The rows of T fall into a few groups, which share some directions, and each row is roughly a mix of its group's hidden directions.
T, 106 rows:
[[ 27 -33 -24 -27  24  -1  -4 -44 -19  -3]
 [ 21  14  44  -1  12 -11  30  47   6  -6]
 [-11 -37 -43   6  21  13  33  17 -25  -9]
 [-19 -35  16  23  27   6  10  27  14  43]
 [-57   9 -16  10 -12 -25   4  12 -37   7]
 [ -5  15  -5 -43  -4  -3 -25 -39 -41  -4]
 [ 21  26  40 -38 -10 -11 -34 -13 -15 -11]
 [-36  -6 -48  15  -8  10  27  34   4  12]
 [ 32  25   4 -51  -5  24   9  21 -20 -16]
 [ -9  34  45  19 -24   1  -8  27  32   7]
 [ 20  11  15 -55  14 -18 -34 -24  -8   2]
 [ 31 -11   8 -25 -17  33  28  33  32   7]
 [  8  11  63   4   3 -25 -21  20 -18  -8]
 [ 37  23  16 -45   0  17   8  34 -17  -3]
 [-36 -33 -24  32   6   6  26  33 -13  -6]
 [  6  -1 -29 -22   7  21 -30 -51 -14 -23]
 [ 17  11 -12  16  10  22  40  51   2 -20]
 [-28 -22 -43   5   9  26  16  10  31  29]
 [-36  39  -3   5 -20   5  17  45 -12 -18]
 [  3 -16  21  29  44 -30 -16 -29   5  23]
 [ 38  26  25 -37  19  14  25  21 -11 -13]
 [-54 -11 -33   7   4   0  25   7 -32  12]
 [ -9 -13 -61  14  24   8  33   0  -2 -12]
 [ 12   7  38  -3  24 -26 -33 -40 -18 -12]
 [  5  31  -7  35   7  -5  10  -3 -31 -52]
 [-24 -15   1 -23 -11 -14 -31 -56  -2  16]
 [-16 -18 -46  22  -9  16  15 -24  35  22]
 [-11 -16  44  -4  24   5  -5  48  -8  27]
 [  9  -9  37 -30   5  -8 -34 -22  15  40]
 [-12   3 -43 -24 -28  33   2  -5  -5 -40]
 [-36 -26 -35  44   3   2  14  -3  26   3]
 [-15 -23  41 -22 -11 -27  -4  -5  11  46]
 [-29 -18  -7  30  16   2  30  20   3  49]
 [-24 -24 -26 -16 -23 -13 -30 -44 -21  -3]
 [ 43  22  17 -49  -7  23   2   8 -11 -19]
 [ 22  21  45   4  17 -17  18  47  -1  -9]
 [ 47 -41   3  -5  10  21  -9 -24  30  -3]
 [ 24  32  27 -34   0 -12 -30 -21 -25 -23]
 [ 24  17  22   0  -7   5  33  59   9   0]
 [  5 -10  51 -24  -7 -11 -31  -1  15  38]
 [ 22   4  39  -3  20 -16 -30 -45  -9 -19]
 [ 25 -11  48 -29 -13  -5 -17 -34  20   7]
 [-42  33  -2 -13 -10 -31  -1   5 -43  10]
 [ -3   2  30  -5  23 -30 -34 -41 -28   2]
 [ 14   2 -40   7  -4  43  33  18   8 -30]
 [ 33  26  27 -23  -7   4  21  47 -19   3]
 [-25 -25 -34  42   1   6  31  15  23  11]
 [-25 -11 -45   6 -17  21  31  34  16  13]
 [ 26 -14  24  17  30  20  30  22  29  28]
 [-12 -14 -54  24  18  12  38  12  -5 -13]
 [  5 -24   4 -48  13   1 -18 -12  18  46]
 [  9  11  63   6   4 -28 -22  16 -17  -8]
 [-39  16  29  21 -40  -1 -10  32  15  -2]
 [ 41 -46   2  -5  18  14  -7 -32  23  10]
 [-16 -30 -25  -9   1 -19 -24 -52 -24   1]
 [-10 -13 -58 -13 -10  31  31  10   9   2]
 [ -4  -4  56   6  12  -7  -5  47 -18   6]
 [-34  14 -24  34   4 -24 -19 -33 -26 -16]
 [-18  19  12  34  20 -36 -19 -29 -26 -23]
 [ 11   1  -2  32   8   5  28  62  10  11]
 [ -7 -22  42 -29 -18 -20 -10 -22  16  38]
 [ -6  -5 -60  15  23   7  32  -1  -9 -22]
 [-13  53  26   1   9 -13  22  38 -16   4]
 [ 34 -42 -18  -7  42   7  17 -22  -6  12]
 [-48  31 -10  -8 -10 -24   6  10 -41  11]
 [-38 -23 -23  25   0 -14 -25 -43  13  10]
 [-13 -16 -40  -4 -28  14   5 -22  43  26]
 [-10  27  34  27 -25   6  -4  34  38   8]
 [ 57   6  23  -9  12  24  11  17  32  -3]
 [-30   2   2  11  14 -35 -35 -39 -28   8]
 [-20 -19  18  10 -18 -11  40  35  26  31]
 [-17  57  19   8 -17 -10   4  40  -1 -12]
 [ 16  -5 -48 -36  33   1   6 -29 -15  -7]
 [  5  15 -28  -1  10   4  26  23 -37 -48]
 [-46  34  -7 -11 -11 -23   6  13 -42   4]
 [ 44 -30   9   6  16   7 -18 -35  35   6]
 [-19 -17   9  -7  -6 -21 -42 -51   4  21]
 [  5  10  61   3  13 -14 -16  31 -25  -5]
 [ -2  -5  56   9  14  -9  -3  46 -20   5]
 [ -7  -4 -19  31 -37 -10  -1 -39  41   9]
 [-17   9 -40  47  27   1   8  21 -21 -16]
 [  5   0  44  -8   7 -33 -38 -34  -9  16]
 [  3   3 -62   2  -2   8  30 -10 -10 -32]
 [ 34 -39 -29 -20  30  12  15 -24  -8  16]
 [-48  32   7  13 -10 -26   3  28 -30  -8]
 [-21  -6  20  37  22 -38  -5  -7  -3  43]
 [ 46 -20   1 -24   0  17 -20 -40  24  -6]
 [  0   7  45 -11 -24  -9 -38 -17  27  27]
 [ 29 -49 -13  -7  38   6  11 -27  -5  16]
 [ 17   2   2  29   7   6  20  64  17  12]
 [ 48   6  -3 -43  22   4  -1 -35  -6   8]
 [ 43  24  13 -44  -4  25   3   7 -10 -26]
 [-17 -22 -55  22  14  12  36   9   9   2]
 [ -8  18  37 -12 -31   8  -3  53 -11 -17]
 [-26  -8 -52  32  14   7 -12 -29 -10 -16]
 [ -6  -4 -36 -26 -16  19 -31 -48 -13  -1]
 [ 53 -25   6 -14  10  30   3 -12  34   9]
 [ -6  36  33  22 -28  -1 -25   3  42   4]
 [-33   4  -5  50  15 -33 -13 -26 -11 -13]
 [ 28  41  -6 -50  12   1   8 -13 -24  -9]
 [ 29  21  45 -37 -14  -5  11  32   1   3]
 [-11  36  45  11 -30  -9 -21  13  26  14]
 [-57  14 -15  16  -4 -19  13  20 -33   4]
 [  9   9  45  25  31 -29   4   8   6  37]
 [ -5  -5 -60 -17 -16  30  29   2   4  -8]
 [-14 -22 -33  -2 -32  14  10 -11  44  30]]
One row of each group comes first, with its name. Which group is each row after those in?
[  0  -4 -53  11  22   7  35   5 -21 -28]  <49>
[-53  20   0  17  -3 -22  14  29 -31   7]  <55>
[-33 -24   1  27   1 -27 -25 -45  10  16]  <17>

[-36 -18 -56   3  -8  12 -19 -22   7  13]  <17>
[ 26 -31 -41 -11  38   5  17 -23 -16  10]  <55>
[ 32  10  44 -10  19 -12 -24 -35 -12 -22]  <17>
[25  9 41  7 -5 -6 34 48 10  5]  <17>
[-37 -23 -53  10  -4  17  15  11  25   7]  <17>
[ -3 -24  17  28  44 -27 -13 -22  13  31]  <49>
[ -5 -22   4  -2   7  -4 -20 -33  38  50]  <49>
